(in the rows, 128 means zero)
Each path below is one point turned by a fixed rotation once a step. After each direction that follows a path, write how fast that rotation turns it, in degrees each step (0 if it stays still).
Each turn is a multiple of 5 degrees from 10 to 175, or 0.
Each row of a path follows its step; steps can be skipped.

step 1: [139 129 118 118 133 131 117 132 138 127 142 123 130 127 123 137 121 116
 128 123 132 129 117 128 128 134 128 125 131 127 139 146 135 121 119 114
 134 142 125 115 138 124 123 132]
step 2: [126 133 132 123 133 139 122 126 130 119 130 121 130 119 119 124 107 140
 125 135 127 129 125 119 122 135 136 119 130 128 136 123 136 133 142 124
 127 144 132 126 137 107 126 132]
step 3: [138 125 117 127 126 130 121 118 133 121 140 111 124 131 124 128 107 122
 127 130 131 119 141 121 123 126 130 116 130 128 139 125 124 121 133 130
 108 127 120 130 132 138 129 132]
step 7: [143 136 132 121 134 129 123 123 128 113 127 126 133 130 123 130 129 121
 121 125 139 120 117 136 115 131 139 113 128 131 142 137 126 119 135 128
 124 141 140 121 132 124 117 136]
step 8: [120 128 123 122 133 135 125 122 137 120 132 106 127 123 126 135 113 126
 125 138 121 132 122 128 131 128 146 123 128 125 133 135 123 124 128 140
 117 133 126 122 120 110 135 139]
step 9: [132 128 121 130 126 131 120 118 122 129 125 120 141 131 124 125 121 111
 128 130 131 117 126 122 134 136 128 119 147 119 140 124 117 127 140 126
 119 126 111 132 132 118 125 133]
step 10: [136 134 127 121 137 128 120 124 132 135 131 125 130 126 122 135 119 131
 125 124 138 105 107 130 126 134 116 114 115 124 134 133 124 124 122 130
 125 123 125 134 126 122 133 142]
step 14: [135 129 131 126 116 122 125 114 137 116 130 109 118 116 121 127 135 130
 125 129 122 118 121 130 130 126 132 120 137 128 136 128 122 132 137 137
 116 132 117 137 123 120 138 137]
step 18: [122 135 133 126 122 106 123 119 130 121 121 121 124 129 125 121 117 115
 124 131 123 119 123 118 128 137 135 109 125 125 133 128 122 116 139 136
 132 129 131 114 130 123 118 128]
step 19: [133 144 121 125 120 131 122 114 137 122 140 124 127 132 115 128 128 110
 132 138 125 127 112 125 129 130 130 130 124 125 133 118 117 127 125 128
 124 125 133 119 126 123 144 143]
step 24: [121 131 125 131 126 117 132 106 131 118 135 128 115 134 123 122 112 120
 130 133 129 124 133 115 135 117 132 126 133 129 135 131 117 110 139 124
 126 130 130 126 130 133 136 135]
Speeds:
[123 129 130 132 134 124 127 133 128 128 129 125 131 130 123 131 128 126
 129 130 129 130 125 132 128 129 128 126 131 129 125 130 121 127 129 127
 127 128 129 128 130 128 128 127]	40
[130 130 131 134 126 127 128 124 129 130 130 129 129 129 127 125 126 126
 123 132 129 132 130 129 130 126 127 127 128 126 132 128 125 128 128 133
 127 124 122 130 126 126 131 130]	70
[124 126 127 131 129 127 125 127 125 129 130 128 123 126 130 129 133 125
 126 133 128 126 127 129 130 132 124 127 127 127 126 128 132 129 128 129
 128 131 123 126 130 127 124 131]	85
[130 129 128 130 129 129 124 132 124 126 132 128 126 128 129 130 122 127
 129 126 131 132 132 127 126 126 129 132 126 131 127 130 129 130 129 128
 131 131 125 131 132 128 127 129]	10
[126 128 132 123 130 126 131 129 125 130 134 131 126 128 128 127 126 132
 127 129 133 125 129 129 128 129 129 127 127 125 128 128 126 129 130 131
 129 124 131 125 128 124 124 128]	135
[127 124 127 130 133 128 132 127 126 123 126 129 126 123 131 129 133 128
 129 127 130 129 129 128 128 123 130 127 129 128 131 131 126 130 132 130
 130 127 129 127 127 131 131 131]	40
[128 126 130 126 127 123 127 129 130 131 124 129 134 127 131 124 126 126
 129 129 129 132 126 126 128 129 129 127 130 131 127 128 131 135 133 129
 128 131 127 127 126 128 126 129]	155

step 0: [116 110 126 128 124 132 142 134 125 128 134 125 130 137 115 127 129 128
 140 143 131 141 140 121 111 135 117 135 132 127 126 125 146 134 140 124
 112 137 118 134 133 130 123 128]
step 3: [133 127 157 121 132 130 129 131 115 125 132 135 117 133 122 138 129 128
 120 105 125 118 126 135 126 128 126 130 127 130 141 125 136 146 136 124
 139 124 114 125 117 121 127 129]
step 4: [140 119 132 138 127 127 128 143 122 129 126 136 119 135 121 128 135 120
 132 123 117 123 134 131 155 119 110 130 131 114 138 126 129 129 146 130
 140 124 132 138 122 136 126 123]
step 5: [126 128 144 119 125 130 120 125 149 136 113 140 131 118 123 136 129 141
 127 121 119 121 145 127 133 116 116 137 144 118 126 123 126 130 130 126
 134 128 141 130 123 123 133 115]
step 9: [116 112 115 131 136 129 117 132 137 133 128 129 127 138 127 122 126 130
 122 143 131 144 116 122 130 132 125 142 131 122 130 127 112 121 104 128
 130 128 120 124 134 125 129 110]
step 10: [133 131 138 125 132 128 128 129 135 120 129 128 128 148 136 121 116 134
 120 125 130 137 136 136 122 137 145 115 133 134 124 141 119 128  98 126
 129 122 119 118 125 130 123 121]
step 13: [137 128 119 127 130 149 136 132 137 141 124 135 135 132 133 130 131 118
 117 143 140 131 133 120 148 132 138 121 131 146 123 115 130 131 139 121
 126 134 139 129 121 129 132 129]
step 14: [120 137 141 121 127 130 129 124 126 146 123 131 130 115 139 141 115 123
 123 125 137 118 119 127 133 127 135 131 139 145 127 120 120 138 140 118
 118 132 113 114 128 139 127 125]
step 15: [141 132 131 132 128 123 124 131 117 128 132 130 122 112 142 124 127 112
 119 116 131 113 129 120 143 128 125 110 124 128 125 120 117 120 136 122
 121 125 122 134 135 137 120 148]
step 16: [123 142 131 132 124 141 117 125 136 138 139 136 125 105 122 136 131 126
 123 124 126 129 118 123 128 126 113 134 133 115 139 118 130 116 127 116
 120 123 121 144 140 125 121 134]
step 22: [128 123 128 135 138 133 137 131 113 128 130 126 115 143 143 121 137 119
 125 121 123 133 133 131 137 129 143 138 129 123 122 135 131 129 140 133
 146 132 131 111 144 144 130 123]
Speeds:
[130 129 130 129 124 127 132 126 128 125 122 128 132 125 128 128 131 130
 128 130 131 131 129 128 126 131 128 131 129 127 129 132 130 129 129 127
 125 133 134 131 127 130 127 128]	60
[128 128 130 130 128 128 125 128 128 125 127 127 129 133 133 123 130 127
 122 122 126 127 127 125 128 128 130 126 129 130 123 126 133 128 128 130
 128 130 130 128 127 124 126 130]	155
[127 131 127 126 128 129 127 128 127 124 130 129 126 127 131 127 127 127
 128 128 125 133 130 124 128 125 124 128 126 125 128 128 121 129 130 125
 128 132 133 128 131 124 132 128]	100
[126 127 131 134 128 125 126 133 126 128 125 126 129 127 129 126 126 126
 130 128 128 129 119 129 129 127 127 133 126 130 129 129 125 129 130 132
 128 129 127 126 129 129 132 127]	135
[129 129 127 127 128 131 129 129 129 125 130 126 125 127 124 131 130 125
 126 127 127 130 122 131 127 129 123 128 123 126 129 128 131 129 128 127
 129 128 128 131 122 127 128 135]	85
[129 128 129 128 129 125 123 123 127 125 129 125 127 130 129 128 129 130
 129 132 129 134 129 131 127 126 128 128 125 127 125 125 131 127 123 132
 124 129 125 131 131 130 131 126]	35

step 0: [117 127 111 134 120 124 144 134 123 131 120 127 137 123 124 123 128 120
 126 129 121 123 126 112 137 120 128 112 121 119 121 123 120 140 116 128
 133 130 137 135 127 112 142 121]
step 3: [135 120 123 122 116 136 128 125 131 142 111 133 144 130 136 130 135 137
 130 125 128 123 133 109 126 135 130 128 123 125 122 131 130 120 135 118
 130 133 129 145 125 111 144 132]
step 4: [119 123 122 129 122 116 129 138 119 148 129 139 126 126 125 125 140 137
 126 141 117 136 131 134 122 143 134 125 113 119 114 126 128 133 125 123
 137 120 118 124 122 115 132 123]
step 7: [128 120 123 141 127 142 138 131 129 141 123 129 137 131 129 125 130 132
 132 131 120 119 135 145 140 132 128 120 117 122 129 130 111 129 135 120
 137 128 127 123 138 120 147 112]
step 8: [129 132 126 127 109 125 121 112 139 140 119 128 125 118 135 120 144 111
 126 135 121 132 127 120 136 133 133 126 118 116 121 127 115 127 124 126
 132 137 134 136 128 117 130 117]
step 17: [132 127 123 114 103 129 135 120 131 128 118 137 122 130 127 126 133 123
 124 126 120 129 129 119 126 121 135 133 118 120 116 124 127 114 128 129
 135 121 130 138 123 108 146 132]
step 20: [127 123 121 133 114 122 130 139 109 142 122 138 132 128 123 115 141 136
 128 144 131 125 131 123 117 143 129 125 115 122 123 134 122 132 125 136
 136 117 128 133 131 122 138 133]
step 21: [135 112 121 126 133 139 130 122 133 141 125 140 138 137 128 132 143 135
 132 127 122 137 133 135 128 132 135 136 117 125 126 136 111 119 138 116
 138 123 131 129 124 116 129 112]
step 22: [127 131 129 133 111 124 128 133 125 144 115 124 125 125 115 128 139 125
 122 134 120 121 126 118 127 128 140 128 119 121 117 124 104 139 116 123
 137 130 138 126 133 116 127 125]
step 23: [128 124 115 141 124 142 145 130 124 134 128 129 136 116 136 123 136 124
 133 125 120 129 137 132 134 119 131 122 113 125 126 141 112 120 127 124
 131 125 119 135 134 117 146 120]
step 24: [122 123 129 129 110 119 119 115 138 130 121 133 117 132 128 117 142 113
 128 137 116 126 125 143 128 136 129 119 117 125 130 128 111 127 124 128
 139 129 133 126 130 122 134 117]
Speeds:
[131 131 129 127 126 128 127 129 129 132 127 132 130 129 125 129 130 131
 126 127 132 128 129 128 133 131 131 130 127 127 125 128 133 128 130 131
 124 122 127 125 130 125 129 126]	25
[131 126 128 126 131 127 133 127 125 125 131 126 130 131 129 130 126 124
 130 129 124 130 128 127 131 126 128 131 129 129 120 126 128 125 133 128
 129 125 126 128 129 126 129 126]	175
[128 128 132 130 125 125 130 131 131 125 128 129 125 124 131 130 127 126
 127 129 130 124 125 130 131 125 125 127 124 128 130 126 126 124 131 126
 125 128 128 126 133 128 132 129]	65
[123 126 130 127 130 127 127 125 131 127 130 129 127 133 130 133 128 126
 128 130 128 125 129 132 128 130 128 128 125 129 129 131 128 133 130 127
 127 129 129 126 128 126 124 121]	130
[133 131 126 130 127 125 129 136 128 127 129 124 124 129 128 129 128 126
 127 129 129 128 127 132 125 132 125 126 131 127 125 128 129 132 127 130
 132 126 132 128 127 124 129 127]	160
[126 129 129 128 125 123 127 124 122 128 126 125 122 128 125 127 127 130
 126 134 125 126 126 127 128 129 130 128 127 128 128 125 130 125 126 129
 128 127 128 123 128 126 124 128]	160

step 6: [126 124 129 129 115 122 136 118 134 114 135 118 122 121 129 134 128 115
 131 145 125 130 132 118 124 125 130 136 131 127 134 142 145 121 135 119
 121 120 136 126 132 118 136 131]
step 8: [131 122 140 135 125 121 127 132 141 132 132 127 116 124 118 134 131 131
 137 142 129 151 136 127 120 112 135 132 129 127 126 128 124 133 122 130
 121 117 132 125 139 119 119 131]
step 10: [140 125 135 132 135 128 128 130 116 118 117 125 133 132 121 130 139 123
 122 125 131 131 140 124 110 117 128 144 142 129 132 137 133 128 121 121
 119 119 136 123 136 122 133 136]
step 11: [129 117 124 114 116 127 126 126 127 126 136 131 114 121 127 138 132 132
 129 138 136 146 123 127 133 121 132 140 124 121 130 127 115 124 130 140
 133 116 125 119 134 116 134 133]
step 12: [135 125 134 146 121 129 136 110 128 131 127 128 123 130 129 129 129 121
 122 135 117 132 131 116 125 126 139 136 130 128 132 138 139 139 124 126
 124 125 123 144 139 112 130 129]
step 17: [133 119 137 136 131 132 126 118 144 138 126 134 126 125 129 138 143 132
 127 129 133 141 136 114 130 115 133 135 129 125 130 124 116 126 135 138
 132 118 137 122 133 121 135 141]
step 18: [124 122 133 134 128 123 126 121 120 123 131 124 120 120 124 137 121 122
 123 146 119 132 130 123 124 131 141 138 139 123 137 135 121 132 114 129
 115 125 123 126 135 119 113 120]
step 20: [136 125 127 130 126 129 121 123 122 129 125 130 121 122 136 132 129 129
 125 135 127 134 138 123 126 119 122 149 132 114 125 135 129 126 122 132
 141 118 130 114 135 108 123 142]
step 21: [131 120 138 124 119 125 136 110 128 124 134 129 121 132 116 129 121 128
 131 136 137 143 129 117 130 126 143 131 131 133 136 132 121 140 124 137
 113 124 125 136 133 119 137 126]
step 23: [133 127 125 123 139 127 124 124 131 128 126 138 126 129 118 130 132 130
 115 138 137 141 141 111 126 124 131 136 135 113 128 134 131 118 125 134
 115 120 126 119 124 124 136 142]
step 25: [138 121 119 133 127 143 133 123 125 116 139 136 125 123 126 132 142 125
 108 143 127 137 131 124 118 116 138 130 118 133 133 128 136 137 122 130
 126 126 131 130 132 122 132 130]
Speeds:
[131 126 131 124 127 127 127 134 125 126 128 125 131 125 127 126 129 132
 130 130 129 132 125 129 125 129 127 129 129 132 129 122 129 130 129 130
 126 129 128 131 132 131 127 128]	130
[124 132 127 128 130 130 128 128 128 121 133 130 129 126 129 125 128 128
 128 129 128 126 125 129 127 128 133 130 131 124 127 127 127 128 130 133
 132 129 125 126 132 129 125 130]	160
[135 129 128 125 127 126 130 130 126 131 129 131 124 129 129 124 125 125
 125 126 128 130 126 131 125 130 130 129 131 125 125 129 125 128 129 126
 129 127 123 131 128 127 133 131]	35
[130 128 127 130 128 124 128 131 130 129 133 126 131 130 128 128 124 128
 126 131 128 130 133 126 127 123 130 128 130 126 129 127 129 130 134 128
 129 130 128 126 123 133 128 125]	45
[129 127 134 128 129 124 127 123 129 128 126 123 129 125 128 126 123 127
 129 132 125 128 127 125 132 132 132 128 126 126 129 128 130 126 127 129
 131 130 128 129 129 127 132 126]	120
